In the data rows, the value 128 means zero.
Here are some points:
[185,154,166,124,216,241,255,095,096,101,138,095,124,089,089,206,085,227,163,127,207,097,121,128,095,084,171,088,100,086]
[092,158,205,244,171,089,100,115,118,110,110,099,146,190,100,121,104,101,111,101,182,084,101,118,223,130,117,106,182,101]
[113,199,143,110,114,164,182,128,102,204,121,115,111,158,103,118,155,184,111,095,108,128,152,145,093,084,119,095,129,156]
[122,153,163,138,207,103,096,148,101,107,129,121,135,160,105,144,161,164,105,097,127,097,115,117,135,093,171,104,210,136]
[112,144,180,185,159,142,157,135,107,146,130,123,115,144,102,200,166,211,111,102,126,103,120,127,116,092,118,096,102,103]
[192,155,194,072,255,092,129,082,165,143,104,160,130,097,093,253,247,255,197,080,135,091,090,064,117,068,187,095,069,107]
[179,195,180,117,227,165,240,115,104,135,090,111,095,099,095,119,212,246,159,085,128,162,103,145,121,110,107,115,098,117]
[114,183,175,087,130,163,095,120,122,160,134,158,149,158,108,242,178,255,115,083,115,091,169,084,088,071,211,099,110,181]
[118,180,170,136,116,133,132,109,130,129,118,110,152,159,120,148,160,181,111,099,164,112,120,110,118,103,159,103,107,172]
[123,135,183,171,172,107,120,093,138,102,141,115,125,146,103,233,128,207,114,099,176,083,106,089,153,108,179,098,095,095]
[094,160,184,235,122,166,136,218,071,094,186,105,129,180,125,117,095,096,108,100,119,091,135,148,096,108,100,091,255,078]
[133,171,151,115,152,187,168,148,096,131,161,115,117,126,101,142,104,180,118,106,138,113,130,136,097,103,137,101,159,097]
[103,153,194,206,120,129,121,100,118,115,112,107,134,159,108,160,145,161,113,098,218,102,123,102,145,124,144,105,103,127]
[137,112,141,088,179,070,079,083,164,084,093,103,133,255,132,099,158,122,146,071,225,118,091,089,212,223,163,255,208,176]
[104,152,172,181,111,157,137,117,102,135,126,116,137,163,107,204,146,201,108,102,140,102,172,119,104,093,152,094,099,143]
[112,193,139,111,169,155,102,199,079,116,171,113,134,198,105,108,136,110,106,093,093,134,135,130,095,092,111,105,255,117]
[120,123,184,184,219,095,173,113,084,110,150,108,134,146,090,112,116,111,105,102,090,094,106,159,179,101,136,094,215,097]
[112,210,111,104,109,181,102,194,083,160,176,111,132,217,109,120,111,138,103,100,099,135,178,119,080,086,117,107,255,147]
[104,178,121,116,124,225,130,169,104,160,164,124,105,149,105,212,099,230,103,107,164,098,164,103,079,084,134,100,162,120]
[098,213,141,118,120,189,099,219,076,106,189,110,129,201,104,115,102,123,113,085,158,120,136,113,079,093,111,107,255,110]
[126,179,140,099,134,194,136,139,098,169,170,130,124,145,106,211,130,255,104,098,098,109,154,114,087,080,149,099,131,124]
[162,155,178,106,187,162,180,115,108,164,110,136,090,106,099,193,168,255,151,094,139,124,136,126,093,075,163,107,095,142]
[086,178,148,170,085,252,151,203,083,093,180,112,109,103,105,146,078,179,145,100,255,099,146,078,074,088,099,100,209,083]
[176,157,158,092,250,157,181,129,091,118,125,134,122,100,098,153,176,237,137,098,188,109,102,121,112,088,154,103,178,094]
[096,180,181,145,152,149,089,137,095,122,154,099,148,215,102,113,113,108,117,092,173,114,137,122,102,103,112,116,255,118]
[195,123,177,126,255,109,195,110,092,107,104,129,081,106,086,165,202,246,103,103,083,095,103,158,148,087,149,092,165,088]
[095,254,140,086,099,185,118,133,089,151,127,096,161,167,147,101,108,143,105,083,196,179,144,132,070,088,166,103,220,236]
[103,145,181,215,139,099,167,164,101,189,105,122,120,184,099,158,216,190,125,101,098,108,105,133,188,091,099,092,102,093]
[166,161,198,190,244,136,181,134,085,100,126,111,109,136,093,171,150,207,113,098,115,091,102,151,130,094,123,095,192,079]
[117,087,182,195,170,134,095,084,091,084,132,118,093,114,108,231,093,168,114,097,255,084,176,072,109,104,239,106,095,100]
[142,182,161,091,172,164,129,117,109,157,158,141,146,132,106,210,158,255,113,093,110,102,129,112,093,077,183,096,140,137]
[094,168,155,176,106,190,121,194,079,100,193,104,128,186,109,145,096,107,118,096,167,112,158,111,090,099,115,101,255,088]
[100,114,182,198,122,160,138,099,116,098,146,097,140,128,138,169,100,125,133,102,255,106,152,098,106,130,151,112,129,121]
[152,156,146,115,197,155,199,157,098,215,123,143,095,151,095,149,217,231,124,096,087,134,130,139,120,079,109,094,107,096]
[104,185,153,118,111,171,169,111,098,167,126,103,127,143,110,116,129,154,126,093,187,135,151,126,097,097,130,100,144,157]
[071,129,244,255,169,055,087,097,108,078,104,091,191,255,084,113,097,081,120,086,143,065,082,147,255,129,097,101,243,101]
[119,178,133,105,131,164,105,130,106,157,156,127,142,184,108,163,139,194,105,096,104,113,162,112,105,096,164,108,150,152]
[142,123,193,160,255,099,142,123,079,099,107,111,102,113,095,108,145,129,104,099,143,100,105,152,153,094,142,101,255,095]
[100,191,141,112,127,169,122,130,083,117,150,105,157,165,138,111,109,123,113,086,158,146,189,136,102,090,178,106,252,203]
[140,174,150,098,162,143,134,139,104,167,161,134,125,142,105,169,160,213,109,100,112,106,115,120,104,088,149,095,202,099]
[243,173,177,111,255,206,255,129,081,128,083,122,071,077,074,195,222,255,150,119,071,154,116,185,106,058,121,085,102,082]
[127,167,223,228,168,154,156,086,097,081,089,096,081,100,118,144,143,180,139,095,255,115,148,095,144,126,156,119,089,112]
[175,111,199,088,255,080,097,119,102,163,105,198,087,113,078,214,255,255,144,094,082,114,094,092,153,072,139,104,095,095]
[114,168,136,103,104,232,161,102,121,128,171,129,144,148,105,255,100,255,121,092,173,093,161,092,094,085,179,098,094,122]
[162,173,178,144,228,225,255,152,077,130,125,104,114,087,103,096,156,218,161,090,124,175,125,188,086,075,100,115,188,095]
[108,124,160,186,138,204,174,149,091,111,175,117,095,106,124,173,097,170,130,110,189,098,176,114,088,087,138,094,179,091]
[125,179,150,117,177,186,131,117,122,119,145,108,130,170,100,180,134,225,111,095,163,094,133,106,115,090,141,108,156,135]
[164,184,250,057,218,096,098,082,197,143,075,170,124,088,081,255,255,255,255,068,123,112,080,055,104,060,166,088,052,153]
[109,142,205,188,136,111,111,125,116,138,125,147,128,175,103,234,187,255,110,105,119,086,119,099,152,090,160,097,091,104]
[132,168,156,100,229,113,097,155,089,096,118,118,126,124,109,106,146,149,105,097,145,108,116,123,101,091,196,108,255,163]
[089,147,168,203,094,118,098,122,119,125,186,113,176,255,107,190,124,141,111,094,099,088,136,115,156,110,114,104,192,113]
[111,124,193,211,224,188,157,127,086,096,128,106,092,102,097,175,087,166,126,102,237,090,159,117,101,095,130,093,161,082]
[122,141,161,181,172,152,206,146,095,177,106,120,114,157,097,150,183,196,140,097,116,134,125,145,164,084,109,097,105,107]
[180,128,157,142,254,120,215,111,091,121,132,107,119,112,097,134,118,159,109,111,098,096,107,155,165,095,163,094,142,095]
[112,202,111,093,111,146,087,150,115,171,151,150,166,255,104,118,225,158,105,075,081,122,216,095,097,078,142,111,185,196]
[142,143,136,103,169,175,147,109,094,141,164,141,135,113,107,242,112,237,104,097,138,100,150,107,094,085,212,098,107,119]
[115,170,121,113,172,178,124,181,081,138,174,133,116,151,104,144,113,168,103,106,095,113,154,128,096,087,133,098,216,107]
[114,221,166,079,111,187,160,098,098,104,114,095,186,107,198,098,106,128,156,079,255,183,114,125,084,100,182,119,218,211]
[255,210,179,050,255,230,255,114,081,092,068,112,071,056,061,184,249,255,177,126,062,179,070,202,099,055,109,088,108,080]
[090,154,177,186,121,174,106,105,113,105,168,098,140,165,119,170,095,152,126,095,254,091,157,080,104,104,148,106,169,107]
[098,087,174,234,173,143,101,112,097,092,138,117,100,142,120,238,109,175,100,108,234,082,180,088,152,094,170,103,113,089]
[154,138,202,194,255,074,142,104,090,123,095,140,103,131,083,145,221,183,116,101,091,081,097,129,240,093,130,101,126,104]
[123,187,162,110,154,164,150,120,102,138,128,107,145,132,124,128,126,164,123,094,215,121,112,118,098,099,146,105,180,140]
[150,118,147,099,248,081,095,115,114,148,107,163,099,190,097,147,255,200,111,095,097,094,111,101,193,096,176,127,166,118]
[153,168,200,082,182,112,089,079,156,131,098,147,143,109,108,240,173,255,174,079,204,085,106,069,100,081,248,099,077,175]
[168,161,117,122,202,223,218,184,084,124,186,124,124,220,088,171,138,212,145,134,073,138,137,152,083,068,108,091,208,083]
[127,168,155,109,129,190,177,106,122,132,129,117,134,116,124,184,122,219,119,090,178,115,143,118,097,094,188,103,106,153]
[111,210,118,104,126,179,156,169,077,192,164,113,120,179,106,115,111,171,103,099,091,143,200,144,087,076,144,093,183,172]
[109,192,162,104,122,198,131,132,094,102,163,097,173,108,123,120,101,164,161,091,255,107,116,092,088,105,149,107,233,108]
[091,191,150,095,100,144,084,110,149,103,153,095,163,255,125,122,139,145,139,075,213,111,117,080,117,118,131,173,224,164]
[086,196,156,158,089,088,093,110,126,196,126,099,185,255,103,132,175,109,132,092,142,104,113,100,159,110,089,107,163,138]
[110,165,124,128,122,179,120,130,116,145,150,130,140,217,122,179,151,199,104,093,130,114,212,099,088,081,164,105,141,171]
[101,146,153,109,109,183,117,100,124,129,159,145,125,118,115,253,108,240,106,100,189,095,164,082,095,089,227,106,098,137]
[136,166,130,098,198,106,097,136,098,143,133,144,122,173,108,149,192,212,101,093,096,098,141,110,106,080,220,102,167,179]
[114,156,128,140,183,158,161,180,085,171,138,135,095,142,103,121,144,146,102,112,096,104,140,143,140,092,115,099,214,098]
[169,225,198,193,248,098,210,087,117,089,059,105,090,105,083,096,250,211,164,078,155,158,072,118,241,177,083,148,090,100]
[105,169,144,145,134,148,106,162,096,153,164,121,143,200,105,159,133,170,110,101,109,099,147,111,102,095,125,102,166,117]
[096,106,154,235,111,161,106,148,103,108,169,134,132,199,135,242,108,170,102,116,140,078,179,097,147,091,143,099,144,095]
[202,133,168,086,255,100,120,110,099,136,112,174,094,104,097,240,190,255,103,099,139,095,111,093,101,075,248,101,104,139]
12 more points follow, each with its number after it:
[143,158,202,183,164,203,247,103,096,095,133,091,124,095,114,143,081,147,160,104,251,103,113,125,099,098,157,094,122,089] 0
[208,160,141,089,222,255,255,086,105,089,170,096,157,085,090,255,079,255,164,120,232,088,108,111,082,069,182,081,078,077] 1
[106,211,113,092,106,162,086,144,134,165,162,124,175,255,110,141,182,192,106,084,090,116,195,093,088,085,134,112,164,196] 2
[102,150,185,183,131,129,152,113,117,137,115,113,137,157,108,154,173,173,115,103,156,107,114,120,132,103,125,104,105,125] 3
[097,129,175,255,148,167,157,237,064,096,162,116,118,161,141,131,094,100,096,107,097,083,134,166,107,089,085,088,255,070] 4
[165,082,230,133,239,119,115,100,104,108,103,177,082,110,096,237,206,255,144,094,165,100,138,089,112,074,245,132,110,152] 5
[255,141,141,066,255,252,255,150,075,111,161,127,090,076,069,185,174,255,153,167,056,164,093,207,071,042,139,071,125,080] 6
[082,171,188,210,087,129,101,131,091,102,206,099,190,255,102,158,098,102,105,083,097,104,131,138,135,100,108,096,255,133] 7
[140,153,177,147,180,137,148,111,113,131,117,123,130,147,102,178,175,210,112,099,157,110,120,119,115,094,142,098,110,125] 8
[101,190,107,143,095,145,154,188,075,255,170,159,118,255,098,161,174,201,098,098,078,108,206,123,086,063,092,082,101,118] 9
[103,182,155,143,100,155,144,117,106,178,138,113,149,183,103,156,146,176,113,099,127,112,151,122,101,098,118,096,109,158] 10
[115,178,151,127,138,144,128,120,104,186,144,133,130,180,100,177,172,207,107,098,111,104,138,116,099,089,127,095,111,145] 11
Which of these numbered points is nearest to each point below, looking only along the 7 directions in which the first points spread most? Its number follows each.
[095,130,199,231,113,112,123,124,119,131,112,116,152,185,102,185,176,169,111,101,159,097,123,108,174,108,112,099,100,099] > 3
[141,127,178,147,221,121,128,110,102,131,127,135,100,139,094,209,180,231,107,104,095,091,127,123,157,095,147,099,128,111] > 8
[219,174,153,084,251,228,246,083,123,094,135,102,175,088,096,255,095,255,156,091,204,087,096,104,092,071,206,086,074,090] > 1
[089,173,188,190,151,255,224,142,077,073,131,088,120,082,090,119,056,150,201,087,255,116,156,085,087,092,097,107,210,073] > 0
[109,168,170,094,140,155,101,112,119,189,146,179,126,176,100,217,208,255,104,084,089,086,139,097,118,078,149,096,100,140] > 11
[092,188,149,153,098,124,125,114,112,193,131,103,157,239,103,143,155,136,126,095,141,111,144,112,135,100,100,103,144,140] > 10
[093,181,157,159,103,156,098,171,091,101,182,104,173,232,111,130,111,104,112,086,145,111,135,115,120,103,116,113,255,135] > 7
[096,231,138,093,102,142,118,114,096,206,145,100,175,222,111,108,120,124,109,088,148,146,146,125,089,091,126,098,210,191] > 2
[228,150,143,088,255,255,255,093,099,094,160,104,143,083,086,244,095,255,160,134,178,105,105,141,088,067,178,082,093,080] > 1
[189,076,253,087,255,094,086,101,106,111,099,211,078,110,092,248,250,255,162,089,132,101,123,080,112,064,255,148,117,177] > 5
[091,158,180,207,096,121,097,149,112,108,170,110,169,243,104,141,131,115,115,094,131,096,115,115,148,124,104,103,232,100] > 7
[100,135,189,254,176,147,142,199,072,100,145,111,119,150,125,121,097,099,100,106,125,090,122,160,115,097,097,095,255,078] > 4
[152,178,147,083,136,255,196,079,131,103,157,126,159,094,099,255,092,255,171,087,248,085,125,058,082,071,197,088,063,097] > 1
[102,157,141,190,091,157,151,162,083,222,150,157,111,200,107,218,160,226,089,103,084,101,207,131,093,071,126,083,091,110] > 9
[134,156,168,135,114,215,225,108,091,103,184,098,141,106,137,154,089,162,156,098,233,109,133,118,091,099,175,097,148,101] > 0
[098,229,093,094,101,209,089,189,089,142,189,108,177,255,108,119,113,138,104,078,088,142,216,106,076,084,120,109,255,185] > 2
[130,188,156,112,114,253,225,143,092,115,156,101,128,099,101,124,082,191,173,116,255,116,109,122,086,093,114,098,186,087] > 0
[093,190,233,137,161,178,179,093,084,087,128,079,183,108,146,084,090,098,188,073,255,103,089,137,106,110,126,105,255,080] > 0
[153,178,125,095,139,255,240,129,088,149,176,123,128,102,099,232,100,255,141,111,129,106,138,139,077,069,140,085,126,092] > 1
[105,183,134,129,100,154,132,146,093,239,159,136,134,227,101,175,163,188,108,096,090,109,184,116,093,078,117,090,123,134] > 9
[110,168,171,098,159,123,094,105,131,185,131,182,121,181,100,183,243,236,108,079,091,084,116,095,138,088,143,099,100,133] > 11
[096,143,185,224,135,180,168,189,075,098,178,105,112,146,120,116,090,099,119,104,137,097,148,148,094,101,109,091,255,083] > 4
[096,211,105,126,085,117,113,179,081,255,183,123,153,255,098,143,161,152,118,098,085,114,217,111,090,073,082,089,154,139] > 9
[102,179,107,125,091,188,165,159,082,228,173,139,112,195,102,200,137,218,103,099,118,105,200,114,082,073,130,085,104,118] > 9
[101,133,176,247,166,142,138,207,075,100,156,115,126,169,126,127,114,106,099,106,098,085,128,154,122,094,095,093,255,080] > 4
[186,144,187,087,234,119,126,105,108,137,120,168,111,116,104,228,187,255,113,091,117,093,136,096,098,073,255,112,101,165] > 5
[255,174,155,072,255,221,255,117,088,098,093,127,078,074,082,255,182,255,144,131,072,119,091,180,084,051,161,081,099,091] > 6
[255,149,144,057,255,255,255,142,082,107,146,129,099,073,070,206,176,255,168,161,052,156,088,207,072,041,150,068,108,080] > 6
[117,183,196,075,107,192,104,124,095,220,158,196,133,158,095,255,214,255,097,078,080,090,167,098,080,056,158,092,090,171] > 11
[094,128,209,240,165,122,196,118,085,103,160,098,136,140,090,116,091,099,110,108,100,088,107,173,163,103,113,089,237,093] > 4
[079,118,174,231,089,240,220,145,080,095,191,096,081,102,130,145,069,117,163,104,243,102,190,121,082,090,101,090,187,086] > 0
[155,168,123,091,144,255,227,104,097,145,178,130,138,103,102,255,104,255,128,099,127,095,149,121,079,066,173,084,089,096] > 1
[255,172,158,065,255,202,255,130,092,129,118,132,090,077,081,255,218,255,131,120,065,113,089,166,082,048,165,080,088,092] > 6
[163,092,202,099,207,098,088,097,121,098,113,156,090,132,106,196,179,255,133,084,208,099,111,079,105,095,255,180,123,173] > 5
[216,158,186,132,255,231,255,087,101,091,105,089,126,081,077,188,086,228,172,140,205,095,091,142,106,085,164,087,097,080] > 1
[119,195,115,132,113,122,139,163,088,255,147,113,150,255,099,151,180,164,140,092,087,124,156,126,116,084,099,092,155,133] > 9
[098,139,186,193,125,098,119,109,133,115,127,109,162,196,103,129,154,127,118,095,160,093,106,115,190,127,120,106,137,118] > 3
[255,185,149,056,255,255,255,153,099,127,128,119,107,074,080,208,201,255,173,119,062,154,093,191,074,039,136,075,093,086] > 6
[153,160,186,140,202,146,174,113,115,152,120,129,101,110,096,182,199,252,127,096,139,118,106,126,110,089,137,099,101,110] > 8
[160,138,152,132,200,131,180,112,103,134,148,127,123,117,100,184,132,193,111,106,097,094,112,136,146,099,169,097,116,101] > 8
[121,164,148,096,154,154,106,123,109,174,141,158,134,153,107,200,169,218,102,095,094,094,159,109,103,077,194,100,114,170] > 11
[095,157,120,193,093,091,137,187,091,255,131,113,151,255,096,161,194,130,141,100,089,108,121,118,186,090,079,091,124,087] > 9
[098,191,176,206,123,170,150,238,069,098,182,109,119,169,112,106,097,099,098,101,101,106,114,159,096,094,084,093,255,076] > 4
[238,173,173,076,255,215,255,084,083,088,092,102,134,076,083,125,108,248,169,116,235,126,088,149,101,077,167,096,174,090] > 1
[165,172,162,094,184,167,182,108,117,123,118,117,126,108,105,173,160,255,124,095,157,124,112,127,098,089,183,101,114,145] > 8
[113,167,172,164,125,107,128,103,137,147,101,104,148,225,101,127,189,148,137,089,174,114,098,110,200,135,108,110,125,120] > 3
[172,150,180,093,241,090,107,092,142,148,114,153,134,112,102,200,207,255,133,091,132,089,106,089,123,093,218,101,098,131] > 5
[093,134,172,194,115,205,188,141,085,103,178,101,096,113,122,136,083,124,145,105,212,105,164,123,091,098,118,096,191,089] > 0
[092,243,105,090,092,182,077,187,091,123,195,101,191,255,104,094,128,103,105,062,086,155,210,109,077,082,109,141,255,214] > 2
[131,153,163,120,155,153,121,104,126,122,137,116,136,120,106,198,127,221,111,100,211,099,121,093,104,099,188,108,117,123] > 8
[158,119,214,091,213,129,112,103,101,123,110,173,098,117,110,201,199,255,153,089,163,121,140,097,101,073,234,133,131,178] > 5
[121,160,162,096,126,181,110,117,105,173,162,157,135,169,104,252,136,255,102,096,112,093,158,100,094,081,171,102,103,137] > 11
[090,255,147,084,100,150,099,115,094,185,137,093,188,216,130,094,114,112,110,079,185,165,131,124,081,092,139,104,247,223] > 2
[102,185,097,115,102,218,099,195,090,165,193,139,120,247,107,192,113,204,098,097,094,104,205,088,082,081,131,107,169,128] > 9
[092,146,201,237,123,087,115,098,148,108,098,108,145,198,105,127,200,144,114,092,181,090,096,097,255,160,100,112,100,094] > 3
Here are 12 other points, each followed by its number:
[163,166,166,112,190,191,204,104,111,148,159,130,148,102,098,229,154,255,112,093,117,094,114,127,097,067,175,085,124,099] 0
[181,215,175,123,202,228,247,105,100,116,103,111,084,091,094,215,090,255,153,103,144,100,143,156,102,085,139,092,087,090] 1
[135,171,163,128,149,231,178,122,093,110,155,112,141,111,110,208,090,237,157,109,255,097,123,091,090,089,153,100,155,091] 2
[137,195,128,125,161,156,153,150,085,226,154,121,128,227,095,192,144,219,126,108,110,107,187,122,091,072,110,087,128,120] 3
[103,120,147,149,107,207,113,117,086,118,179,137,084,107,116,255,093,250,110,107,242,088,219,070,082,084,206,095,090,119] 4
[213,115,174,139,255,145,255,100,088,096,101,105,121,099,082,142,101,172,120,119,121,100,099,166,160,092,172,094,135,091] 5
[093,151,209,255,112,083,107,126,147,121,095,111,160,215,102,151,216,162,126,097,135,082,099,098,255,142,099,104,098,095] 6
[163,182,180,155,224,177,227,118,111,121,091,110,119,132,096,143,169,248,143,089,129,141,098,149,159,094,122,101,101,125] 7
[147,141,147,135,198,162,157,133,103,115,152,132,115,114,105,213,106,215,107,108,147,091,136,115,113,091,180,096,115,099] 8
[102,242,103,101,097,184,151,169,081,221,147,112,126,200,109,115,112,179,100,092,094,151,211,143,074,075,134,088,161,192] 9
[151,184,178,082,180,172,125,096,137,164,127,150,145,106,103,255,174,255,128,089,120,092,130,090,087,070,208,094,084,157] 10
[088,118,199,255,149,125,123,151,085,090,143,101,136,163,111,131,093,115,108,102,192,082,128,127,167,102,113,097,204,088] 11
The same question for these:
[103,191,142,098,090,247,155,143,097,092,169,104,164,098,103,173,083,226,169,095,255,100,119,073,076,098,140,115,173,093] > 2
[084,193,210,218,108,157,115,203,076,093,176,098,140,173,095,100,094,087,106,087,185,089,106,140,099,118,084,094,255,075] > 11
[103,168,144,159,095,163,134,143,097,188,160,137,127,197,107,193,143,204,102,102,122,106,181,116,096,085,129,094,119,115] > 3
[187,168,150,095,241,172,212,145,107,141,148,134,117,105,097,173,166,255,105,103,083,110,114,143,094,075,163,089,142,096] > 0
[154,188,205,072,208,138,094,093,156,170,107,168,157,104,101,238,215,255,130,081,112,089,121,078,088,062,237,095,083,190] > 10
[097,255,120,088,094,177,113,153,081,184,144,101,154,202,119,096,105,139,105,080,154,176,171,131,069,079,141,098,229,233] > 9
[143,131,179,163,212,135,141,100,120,102,131,114,114,129,100,235,120,218,113,101,178,086,121,102,133,098,180,097,102,095] > 8
[162,191,209,153,224,139,209,118,110,107,083,113,097,107,095,133,235,241,138,088,126,146,093,138,149,116,104,105,097,101] > 7
[162,169,177,158,213,173,224,126,107,123,104,112,136,168,096,151,182,246,146,087,089,139,099,159,166,084,116,099,131,121] > 7
[105,161,220,212,198,123,137,113,100,098,108,098,114,133,097,117,098,108,121,101,218,098,096,131,147,115,126,108,226,093] > 11
[102,175,129,132,102,162,133,157,093,237,168,155,111,214,101,215,149,245,102,101,129,097,190,102,087,070,134,091,095,114] > 3
[120,137,150,188,186,186,151,162,083,111,141,141,075,107,123,231,107,229,100,118,150,093,176,112,100,081,169,098,125,093] > 8
[255,226,167,055,255,255,255,073,078,078,081,091,101,054,070,122,104,255,225,144,210,157,074,188,084,066,120,091,165,078] > 1
[186,175,141,081,247,252,255,120,092,138,097,126,089,090,096,164,167,255,161,086,117,184,137,167,080,065,137,099,100,136] > 1
[075,132,227,255,089,139,150,122,081,098,185,093,159,177,122,137,084,089,108,094,159,090,134,155,118,101,102,094,255,088] > 11
[114,138,173,187,184,123,114,126,104,120,144,122,124,170,119,214,138,207,107,096,141,082,121,119,118,097,166,122,140,136] > 8
[149,211,169,163,198,129,173,106,110,113,104,107,107,140,093,119,201,200,143,086,138,146,107,117,187,149,098,134,119,112] > 7
[100,115,178,219,121,075,089,138,155,100,132,119,166,255,110,189,211,161,116,089,103,074,109,080,255,110,134,144,109,092] > 6
[182,187,149,096,206,206,200,119,119,121,140,113,113,136,098,227,122,255,145,120,148,095,101,133,094,078,147,108,113,094] > 0
[104,213,101,104,100,193,141,174,089,207,176,125,128,227,106,137,112,178,099,095,088,142,228,126,082,074,132,096,158,171] > 9
[178,167,149,105,224,156,153,114,108,164,154,145,106,106,097,255,157,255,104,105,087,088,114,124,097,077,182,089,098,097] > 0
[096,162,224,168,185,127,091,120,084,105,131,093,131,142,099,097,100,091,120,097,222,106,096,138,109,112,115,120,255,097] > 11
[186,200,199,130,255,154,244,103,107,108,079,107,094,095,093,104,235,240,172,078,144,171,082,136,138,126,092,127,094,099] > 7
[181,117,177,164,252,141,243,109,087,096,125,101,116,110,089,135,102,153,116,110,116,091,108,160,162,096,166,093,146,095] > 5
[146,153,156,106,189,126,097,118,104,121,145,116,142,149,107,150,133,171,117,099,191,113,118,101,103,102,175,124,194,110] > 8
[102,169,140,161,101,152,132,155,087,187,164,139,130,214,105,184,154,186,104,097,091,111,186,125,097,081,123,093,162,117] > 3
[113,177,218,082,131,172,099,097,137,163,125,167,148,110,105,255,177,255,122,081,128,088,145,078,088,067,226,094,078,169] > 10
[097,160,220,176,187,114,089,115,088,108,124,100,141,167,100,100,107,094,111,095,198,102,099,140,122,119,114,122,255,095] > 11
[075,167,224,231,088,145,173,121,080,098,195,091,148,196,102,125,085,091,120,084,110,099,106,177,127,101,092,091,255,090] > 11
[094,134,178,246,096,091,121,161,110,186,115,118,168,234,099,170,201,162,124,105,104,094,111,116,223,097,100,094,106,093] > 6
[160,166,142,120,221,191,189,167,100,125,152,134,099,103,098,206,127,255,105,112,099,101,135,131,091,079,148,092,133,092] > 0
[096,237,138,086,101,181,107,135,098,129,132,097,162,186,148,103,110,153,107,077,205,157,136,117,073,091,173,129,225,236] > 9
[224,183,154,088,255,185,222,117,108,138,126,133,103,093,093,251,161,255,135,121,089,095,101,143,091,066,171,085,090,094] > 0
[100,142,208,226,124,103,119,132,125,117,108,118,151,180,105,190,187,193,115,102,134,095,105,112,181,104,122,099,097,106] > 6
[120,171,200,226,129,111,137,116,100,095,145,096,179,224,107,130,106,126,147,089,173,086,097,132,178,143,098,119,248,077] > 11
[098,073,170,243,163,179,091,114,088,085,148,121,064,109,134,255,082,212,097,111,255,081,223,067,094,086,196,103,094,086] > 4
[135,183,168,090,103,236,181,083,136,089,144,086,194,102,142,174,082,226,191,084,255,110,094,075,090,114,168,140,159,096] > 2
[096,143,148,178,095,099,090,157,153,126,156,123,177,255,101,152,213,120,135,084,091,088,134,085,235,106,105,131,170,088] > 6
[153,184,140,099,159,208,209,116,096,138,111,120,098,106,108,180,140,253,121,098,117,132,170,144,083,072,178,093,102,174] > 0
[098,176,189,225,152,131,104,228,069,098,173,118,143,191,109,108,106,094,094,096,096,088,116,153,113,101,091,091,255,076] > 11
[111,129,155,110,110,175,110,103,087,136,182,148,100,114,112,255,106,240,101,106,187,092,211,075,086,085,244,096,097,140] > 4
[162,183,138,104,222,199,182,170,086,118,156,126,111,109,101,175,106,255,111,106,096,105,125,148,085,080,145,093,164,095] > 0
[112,173,125,107,157,133,098,138,101,173,178,133,129,211,106,172,180,201,109,101,090,103,139,102,102,089,131,102,155,110] > 3
[115,142,159,174,149,128,106,098,104,128,131,123,108,156,118,208,118,194,108,103,195,091,152,091,127,120,202,110,103,120] > 8
[107,194,152,105,114,199,129,150,093,109,170,103,156,114,110,121,102,170,143,097,238,111,124,103,085,103,140,105,222,109] > 2
[100,155,197,159,177,120,094,118,098,113,128,108,147,173,101,107,129,098,115,094,178,100,109,129,140,110,132,117,255,119] > 11
[121,127,169,176,145,095,111,128,143,124,138,131,153,246,110,197,204,200,112,093,098,080,111,092,221,099,149,125,108,095] > 6
[206,200,168,102,252,220,251,119,094,122,105,122,083,089,086,231,147,255,144,117,111,110,123,162,095,070,136,087,088,090] > 1
[099,193,119,102,106,179,116,134,103,134,163,114,167,210,127,141,114,140,104,088,136,130,189,117,102,092,157,105,203,190] > 9
[172,144,184,128,214,171,193,100,115,128,111,133,112,104,101,222,178,255,123,091,150,105,123,114,102,078,186,096,087,114] > 0
[119,161,125,117,131,179,145,131,109,146,165,139,138,216,105,186,136,190,099,092,096,115,188,116,113,085,155,100,151,142] > 3
[203,218,196,092,255,184,255,145,103,130,075,117,094,091,088,139,255,255,149,087,084,177,087,160,118,082,100,102,091,097] > 7
[223,163,161,086,255,169,255,117,120,147,140,133,124,100,093,191,197,255,106,099,074,110,101,150,098,069,179,083,104,093] > 0
[143,155,169,118,158,187,174,111,105,132,130,135,107,128,108,227,150,255,106,096,111,107,162,125,095,075,191,097,100,154] > 0
[101,137,157,183,108,100,092,132,143,117,163,114,169,255,109,162,182,139,129,087,101,082,114,089,206,107,113,130,152,094] > 6
